[[-0.27 -0.32  3.22  3.88 -2.36]
 [-4.60 -1.12 -0.07 -4.27  5.12]
 [ 5.07 -1.85 -1.83  6.03 -4.39]
 [-4.20  1.55  4.19  5.76  0.38]
 [ 4.21 -0.62  0.24  3.77  2.61]]
->
[[-4.60 -1.12 -0.07]
 [ 5.07 -1.85 -1.83]]

[[ 0.08 -2.12 -0.84 -2.97  5.52]
 [-0.86  2.24  1.30  1.34 -6.66]
 [ 1.28  1.11 -0.32  4.53 -1.17]
 [ 0.02  2.11  0.79  3.12 -5.37]
 [ 1.08 -2.15 -1.39 -0.77  6.81]]
->
[[-0.86  2.24  1.30]
 [ 1.28  1.11 -0.32]]

[[-4.49  0.03 -0.66 -1.53  0.84]
 [ 6.22 -0.15  1.11  4.04 -0.38]
 [-3.35 -3.20 -2.79 -1.92  2.49]
 [-5.06 -3.11 -2.92 -4.26  1.39]
 [ 1.06  3.39  2.70  0.97 -2.58]]
->
[[ 6.22 -0.15  1.11]
 [-3.35 -3.20 -2.79]]

[[-0.67 -0.51  0.23]
 [-1.62 -1.38  7.39]
 [-0.20 -0.12  0.21]]
->
[[-1.62 -1.38  7.39]
 [-0.20 -0.12  0.21]]

[[ 2.11  5.15 -0.16 -7.13  1.24]
 [ 3.66  4.62 -1.82 -6.52  0.67]
 [ 2.82  3.70 -1.12 -5.53  1.35]]
->
[[ 3.66  4.62 -1.82]
 [ 2.82  3.70 -1.12]]

[[ 0.52  1.87  2.94]
 [ 5.89  6.40  1.22]
 [-0.71 -3.27 -6.04]
 [-3.29 -5.81 -6.79]]
->
[[ 5.89  6.40  1.22]
 [-0.71 -3.27 -6.04]]

[[-2.29 -5.50 -0.82]
 [-3.23 -2.55 -0.46]
 [ 5.23  2.23  3.02]
 [ 3.29 -3.91 -0.44]
 [ 3.21 -6.59  1.33]]
->
[[-3.23 -2.55 -0.46]
 [ 5.23  2.23  3.02]]
---
[[ 4.90 -4.21  7.05  3.25  3.11]
 [ 0.67 -3.23  5.62 -1.34  3.47]]
->
[[ 0.67 -3.23  5.62 -1.34  3.47]]

[[ 5.00 -1.35  4.22  4.23 -7.36  2.53]
 [ 0.54  0.42  0.84  1.02 -1.40  0.72]
 [ 0.27 -0.15  0.70  0.55 -1.23  0.41]]
->
[[ 0.54  0.42  0.84  1.02 -1.40  0.72]]

[[-5.57  4.00  3.50 -1.23 -2.38 -3.75]
 [-2.20  2.42 -2.72 -0.97  2.78 -0.57]
 [ 3.83 -2.75 -2.70  2.59  0.62  0.60]
 [ 3.20  1.94 -4.78 -1.58 -1.74  0.97]
 [-1.75 -0.68 -0.48 -2.29  1.41  1.06]]
->
[[-2.20  2.42 -2.72 -0.97  2.78 -0.57]
 [ 3.20  1.94 -4.78 -1.58 -1.74  0.97]]

[[-0.19 -1.46 -0.07  0.91 -4.30 -0.27]
 [-0.29  2.99 -0.08 -5.01  1.20  0.72]
 [-0.17  2.41 -0.10 -5.09  1.25  0.97]
 [-0.24  4.47 -0.01 -4.32  0.25 -0.31]
 [-0.30  1.81 -0.01 -2.89  4.16 -0.49]
 [-0.18  2.11 -0.04 -2.13 -2.69  0.40]
 [-0.29 -3.18 -0.12  0.50 -2.45 -0.85]
 [-0.19 -0.60 -0.12 -2.07 -1.14  0.53]
 [-0.15 -5.74 -0.04  4.75 -2.19 -1.19]
 [-0.17  0.99 -0.05 -3.34  3.33 -1.08]]
->
[[-0.29  2.99 -0.08 -5.01  1.20  0.72]
 [-0.24  4.47 -0.01 -4.32  0.25 -0.31]
 [-0.18  2.11 -0.04 -2.13 -2.69  0.40]
 [-0.19 -0.60 -0.12 -2.07 -1.14  0.53]
 [-0.17  0.99 -0.05 -3.34  3.33 -1.08]]

[[-1.49 -0.43  2.96  1.90 -0.99  2.01 -3.80  4.36  5.24  2.61  0.27  2.88]
 [ 1.44 -4.14 -3.51  2.90  7.36  4.76  3.56  3.86  4.96 -7.24 -0.06 -6.49]
 [-6.62  3.08 -6.49  0.76  4.56  4.21  2.58 -4.52 -3.52  5.57  1.69  1.89]
 [ 5.96  3.75  3.74 -3.60 -0.63 -5.00 -6.02 -5.66  5.31 -0.05 -0.88  4.40]
 [ 4.85 -7.64 -6.09  7.33 -5.26  3.12  5.34 -3.28  3.26  4.10 -0.71  0.28]]
->
[[ 1.44 -4.14 -3.51  2.90  7.36  4.76  3.56  3.86  4.96 -7.24 -0.06 -6.49]
 [ 5.96  3.75  3.74 -3.60 -0.63 -5.00 -6.02 -5.66  5.31 -0.05 -0.88  4.40]]

[[ 4.39  5.45  2.44]
 [-1.90 -2.59  3.20]
 [-2.66 -3.07  2.25]
 [-5.16 -7.74 -4.22]
 [ 2.63  3.40  2.82]
 [-4.53 -2.01  0.44]
 [ 4.65  4.36 -2.17]
 [ 4.71  5.34 -0.89]
 [-2.24 -5.49 -4.42]
 [-1.36 -5.52 -1.38]]
->
[[-1.90 -2.59  3.20]
 [-5.16 -7.74 -4.22]
 [-4.53 -2.01  0.44]
 [ 4.71  5.34 -0.89]
 [-1.36 -5.52 -1.38]]

[[-4.89 -2.76  6.89  1.38  2.13]
 [-1.96  2.14 -2.69  2.25  2.33]
 [-0.99 -2.73 -2.27 -1.58 -1.57]
 [ 2.49  1.09 -3.27 -0.10 -2.32]
 [-4.88  1.91  0.51  0.74  1.53]
 [ 1.04  1.09  0.30 -0.44 -1.95]]
->
[[-1.96  2.14 -2.69  2.25  2.33]
 [ 2.49  1.09 -3.27 -0.10 -2.32]
 [ 1.04  1.09  0.30 -0.44 -1.95]]

[[ 0.11  2.48  4.16 -4.88 -0.39  0.13  1.00 -1.67 -2.36  5.98  0.23  0.95
  -0.06  2.21 -0.59]
 [-2.46 -0.28  1.61 -1.08 -2.29 -2.68  0.07 -0.12 -0.09 -0.81  3.98  0.35
   1.41  5.99 -3.27]
 [ 0.15  2.91  2.36 -3.37  0.21  1.50 -1.60 -0.57 -1.51 -3.41 -4.60  0.11
  -2.81  0.54  2.17]
 [ 0.54 -1.80 -0.68  0.68 -1.35 -0.75 -0.13 -0.78  1.17  1.08 -0.54 -5.81
   4.35 -0.92 -1.40]
 [-0.40  3.36 -2.40  0.95  0.54  1.39  0.18 -1.60 -2.62  0.79 -4.05 -3.83
   2.66  1.37  2.84]
 [ 0.20  2.00 -3.70  3.80 -1.60 -0.96  0.09 -2.59 -2.86  2.07 -0.74  1.91
  -2.05 -2.74 -1.39]]
->
[[-2.46 -0.28  1.61 -1.08 -2.29 -2.68  0.07 -0.12 -0.09 -0.81  3.98  0.35
   1.41  5.99 -3.27]
 [ 0.54 -1.80 -0.68  0.68 -1.35 -0.75 -0.13 -0.78  1.17  1.08 -0.54 -5.81
   4.35 -0.92 -1.40]
 [ 0.20  2.00 -3.70  3.80 -1.60 -0.96  0.09 -2.59 -2.86  2.07 -0.74  1.91
  -2.05 -2.74 -1.39]]

[[-0.19  1.04  0.30  2.86 -6.80]
 [-2.31  0.78  2.79 -6.26  0.23]
 [ 2.72 -2.02  2.78 -0.15 -1.20]
 [ 0.90 -5.27  0.00  2.70 -4.05]]
->
[[-2.31  0.78  2.79 -6.26  0.23]
 [ 0.90 -5.27  0.00  2.70 -4.05]]
